rotation steps, each row followed by its count of steps:
The counts run from 0 to 1085.
[  3  11  12  -6  15  43  24  35  -8  -1 -32  -9  -5   7  14   9  20 -17
 -37  -9  31 -13  18   6  -8  16   9 -17 -14   6  -8 -31  15 -16   9  13
  19  35 -26 -25  15]  527
[  0 -19  -9  14 -21 -43   1  -9   0  11 -21  11 -15 -19  -5   0  29  11
  -8  34 -11  -8   6  53  21  -5   9 -10   8 -18 -10 -10  19 -10 -23  49
   1  -4 -11  -4 -11]  812
[ 16  17   7 -37 -28 -11  -8 -35  19   9 -13  -2 -11 -17  10  18 -10  20
  -9 -10  29   2  -1   9  37   6 -10 -17   3 -15 -51  21  31  -3  27  10
  20   1 -15  17 -25]  741
[ 41  18 -10  25 -41 -17 -13   7  -6   8  15   7 -22 -19 -21 -17  20 -29
   9   9 -16   8 -19  21  -4   3   2   7   4  30  -9  -3 -30 -29   8  13
 -22   7 -19 -10  14]  396
[  1 -28 -41  10  -2  -7 -15  -2  -3 -25  44   2  38  -6 -15 -13   9  12
  30   6 -22 -25 -23 -40  -8  30 -22  -6  13  -2   7 -10  -4   9   7  -2
  24 -45  -2  12  23]  987
[-12 -38   8  45  -8 -32  25 -13 -11  14 -14  23  11  27  -1 -10 -13  19
  16  13 -40  -1 -28  -2 -14 -19  19 -12  -4 -16  -5  13 -11   2  18 -14
 -16 -18   1  -1   4]  337
[ 33  -5 -30 -10  -5 -14  -9 -17  34 -19   5  32 -30 -13 -29   1   8   4
   9  14  -4  -2  -3  24  17  11  -5   1  12 -11 -32   3  10  14   6 -26
  37   7 -12  23 -37]  462
[ -2  -5  10  -6  29  -7 -23 -13   7  -8  -3  19 -13  -7   0  -8 -10   1
 -17 -15 -11 -14 -14  27  -1  40   4   0   8 -43  -2  -2  61  27  15  22
  10 -17  27 -17 -21]  725
[ 25  -9 -35   9  33  11   7 -12 -24 -14 -22 -10  34  -5   3 -13  -5 -32
  26 -43 -14  18  22 -22  -6  -6  21   8   9 -30  -6  26 -12 -13  -3 -14
  16  -1  25   3 -37]  71
[-14  18  16 -16 -20 -24 -27  -7  28  -2  10 -18  11  -7  21 -16   8  -1
  23  29  -7 -19 -17  13   9  41  -9  -4 -35  16   2  37  30  -4   3  39
 -33 -20  14   9  16]  851
[ 23 -20   9  23  -9  43   5  23 -15 -12   9 -28  32  13  11 -13  14 -29
  11  -2 -18  15  21 -47  -6   5  23 -19  -6   8   1 -13  -6  -5 -14 -13
 -28 -16   5 -17   4]  621
[ 23   4 -16 -20  -2  32  24  -1 -30  43  -2 -23  33  -8  19 -10   6 -30
  13 -31 -19  18  15   4  11   2  32 -27  20  33 -18   9  24 -21   1  -8
  13  22  10  -6 -28]  1001
[-27 -21 -19 -33  14  -6  10  21   9  -7   7  -4   0  31  -3   4  -5  13
   9  30  -7  -1 -20  34  28  17  18   7   9  38  14  27  -7  19 -31 -21
 -22   7   0  30   6]  307
[-15 -17  20  28 -20  10   0  47  -5  -3  10  30  15  24   8  15  12   4
  18   8 -39 -18  49   0  18 -18  20 -15  21   1  20 -11 -22  24 -32 -17
 -19 -21   3  -5  15]  998
[  3  -6  -4 -26 -24  13 -23 -25   1  10  -5  10  47 -28   4   3  23  -9
  35  -6  -1 -23   2 -17 -32   4  21   8  -7  16  -4  11 -13 -29  -9 -28
 -35  20  13 -15  22]  961
[-30 -14  -4  -9 -10   4 -46  31  -9  -7  32   8  37 -38   4 -11  35  -4
  18  -5 -20 -31 -12  11 -28   2  -6  -2   5   4  20 -25  20  -6 -26 -14
  -8  -5   7 -11  31]  794
[-11  18   5  23  -4   7  17  40 -19  13  21   3  -3  43  -7 -29  -7 -25
  -4   8 -13  14  11  26  26  27  30 -23  -4  30  14 -12  15   7 -12   0
   7 -31  16  -4   8]  831
[  3   4  -6  -5  12  10  20  -7  10   0  11   7  14  23  -3   8  12   9
  24  14   4  -9  17 -40 -23  30  -7  13 -15  -1  21  16 -33  12  36 -43
 -10 -24 -20  -6  14]  749
[-15  48  24 -23  10   7 -26 -30  -4  25  23   4  28 -25   9   0   4   1
   7 -34 -14 -19  16 -13   9 -11 -28 -17 -29   9   0 -10  23  -3  18 -18
  13 -17  24   8  13]  835
[-35   0   2 -23  34  23  18   9  19 -11  12  13 -14  30  13 -12 -23  16
  -5 -11   6  11  10  19  29 -21  -9  -3   9 -18  20   5  10  26 -12 -41
  26  29   0  45 -20]  180
[ 18  -2 -15  -4 -28 -16 -54  15   3 -18  38 -10   4 -24  -7 -25 -17  -4
  16 -26 -36  14 -37  27  14 -19  -5  10  25   9 -19   5 -11  -7 -19 -28
 -15 -13  11  25  -4]  590
[-16  10   5  -1 -17   2 -39  -1  -6   6  43  -7   4 -19 -17  15  21   6
   1   3   1 -13  14   0  -6 -17 -28 -12 -35  38   9 -44   6  19 -37  20
  -9   1   0  -6  38]  118
[ 10 -32  -8  20   6 -11   7 -15  -3  -2 -20 -10 -19   5 -14  13  10  -3
   7  18  43  13  29 -14 -27  -2  14  10   2 -26   8 -11  23  14 -17  33
  -4 -15  -7 -40 -34]  543
[-14   4   5   1  26 -16 -13 -28 -15   1 -13  13  28  -8  -2  -1   1  -5
  19 -11 -24 -12  -6 -24 -33  -8 -12  27 -19 -13  25  24 -23  13   7   4
 -19 -23  43 -19  32]  32
[ -6   0  18  27  -2 -10 -17 -14  -8   3  -5 -31 -15  19  12 -15  -4  -6
  35  13  26  30  -9  -2 -34 -29  -8   9 -29 -13  27  25  24  15 -13  16
 -49   3  13 -26 -20]  204
[-12   7 -23 -52  -6 -19 -11  -8   5 -12  -4 -28  20 -32  14   2   9  26
  25   7  27  -6 -39  -1   7  -6 -17  -4 -16  19 -22  34   8 -19  13  -8
 -13   9 -22  19 -14]  402
[ 17  16  31  -6 -23   7  10  -2   6  23 -27   4   4   5  35   4  -4  17
  -4   9 -31  18  17   6  39  10  36  -8  32  -8 -24  32   0   7  26 -11
 -38  -9 -16   4 -19]  547
[  2  -4   2   5   6 -12  -1 -28  40   3 -31  29 -23 -13 -13 -28   1   4
 -20 -15  -4  -8 -32  -1 -34   8 -20  23  -8 -26   3  -6  -5 -13  21  26
   8  49  -4   3  16]  878
[  5   9 -24  25 -39  -4 -21  30  15 -13  10  -7   6   2  -3 -33  16  -9
  45  17  -2  12  -7  -7  11  -1   6 -21  17  13 -16  35  -6 -15  -6  -8
 -13 -16 -37  15 -25]  97
[-18  16 -20 -32   7 -16 -21   6   3   3   1   5  -5  -8 -36   0  11 -10
  -9  11  44 -29  -3   0  -6   5 -22  26   1   8  22  -9  -1   8 -24  51
  18  -4  -7  19  17]  949
[ -6 -21 -11 -41  12  -1  15 -15  -3   0   0 -20 -13  20  -8   1 -22  20
 -28  21  53   2 -23   0  -9  41   1  13  -2  -1  10   0  31   7   6  36
   5  -5   8  -9  13]  781
[-19  -4  -7  -4  34  -6 -20  31  32 -38   2  14  -9  17  18 -14   2  14
   1   9  -4 -12 -10   7 -13  35  -2  26  21 -54  15  15  33  17  14   0
  -2 -24  -7  15 -12]  445
[ -1  -1  20 -29  24  12  -9 -37  -6 -13   4  -3  11   2  34  26 -12  16
  26   2 -11   8   2  -4  -6   9 -15   2 -20 -31   0  41  24  29  18 -41
 -15 -11  21 -11 -15]  276
[ 27 -22 -18  12   1 -26   0 -26  27 -35 -22 -22  -7   4  -7  -8 -10   0
   3  12  12  15 -31 -21 -16 -20  -2  -6 -17 -18 -44  26  -3 -15  -4  28
  -6  -4  10   0 -30]  503
[-15  -8   7 -14  17  -1  11 -15   0 -13  -8  10 -18  -6  16  26  13  17
  -8  37  11  -9 -10  14 -20 -14 -43  44 -42 -14  22  -7 -24  10   8 -16
 -14  30 -10   0  40]  1049
[-14 -40  12  34   3  -9  10   3  23   1  -4  30 -16  25  13   3  -7  18
   7  23 -41   7 -16  11  -7 -16   8  10  29 -25  13  16 -13  32  -8 -26
 -26  25  -3  21  -4]  617
[ -5  10  42   6 -23  -3  13  33 -12  20  23  16 -22  39 -12  -2 -15   7
 -25 -13 -20  22 -11  28  17   2  27 -18  17  32   8 -16 -10  16  -1  -7
 -16 -17   8   9  21]  211
[-10  34  19 -27   9 -15  -3 -33  -5  28  21  22  20  18   3 -16 -16  21
   4 -13 -21  19 -13   9   9  12 -10  27  19  -5  29  20 -15  10  37 -39
   4  -9  17  22  15]  480
[ -9  33   9 -12   8 -22 -15  -8  36 -13   4   6  -9  14  -5 -20 -24  20
  -3   2  14  -8  19   6  29 -14 -13  -3 -38 -37 -20  10   3  -8   4  14
  11 -29  16  42 -12]  292
[ 23 -32   8  -3 -26  -8  16 -26  -2  16 -21  -2  28  -3   5  11   1  23
  32  -1 -24  -7   1 -32   8 -18  24 -24  -9  -4 -42  31 -12 -21   6 -20
 -17   6 -11  15  -1]  885
[  0  -5 -17 -16  12   9  -5  -6 -44   6  52 -20  13 -12 -16  13   3 -12
  22  -8  -6  15  23 -17  13  -6 -23  11  24  20  39 -13  -9  40 -26 -19
   8 -32  29 -15  11]  931
[  6  -1   1   5  11  -1  -6   6  -5  -1 -10  17 -16   0  -7  -1  13 -32
  22 -14  -6  13 -25   6 -55   2 -12  22   4  41  33   1   6  15  -3 -24
 -21  37 -14 -38   5]  1032
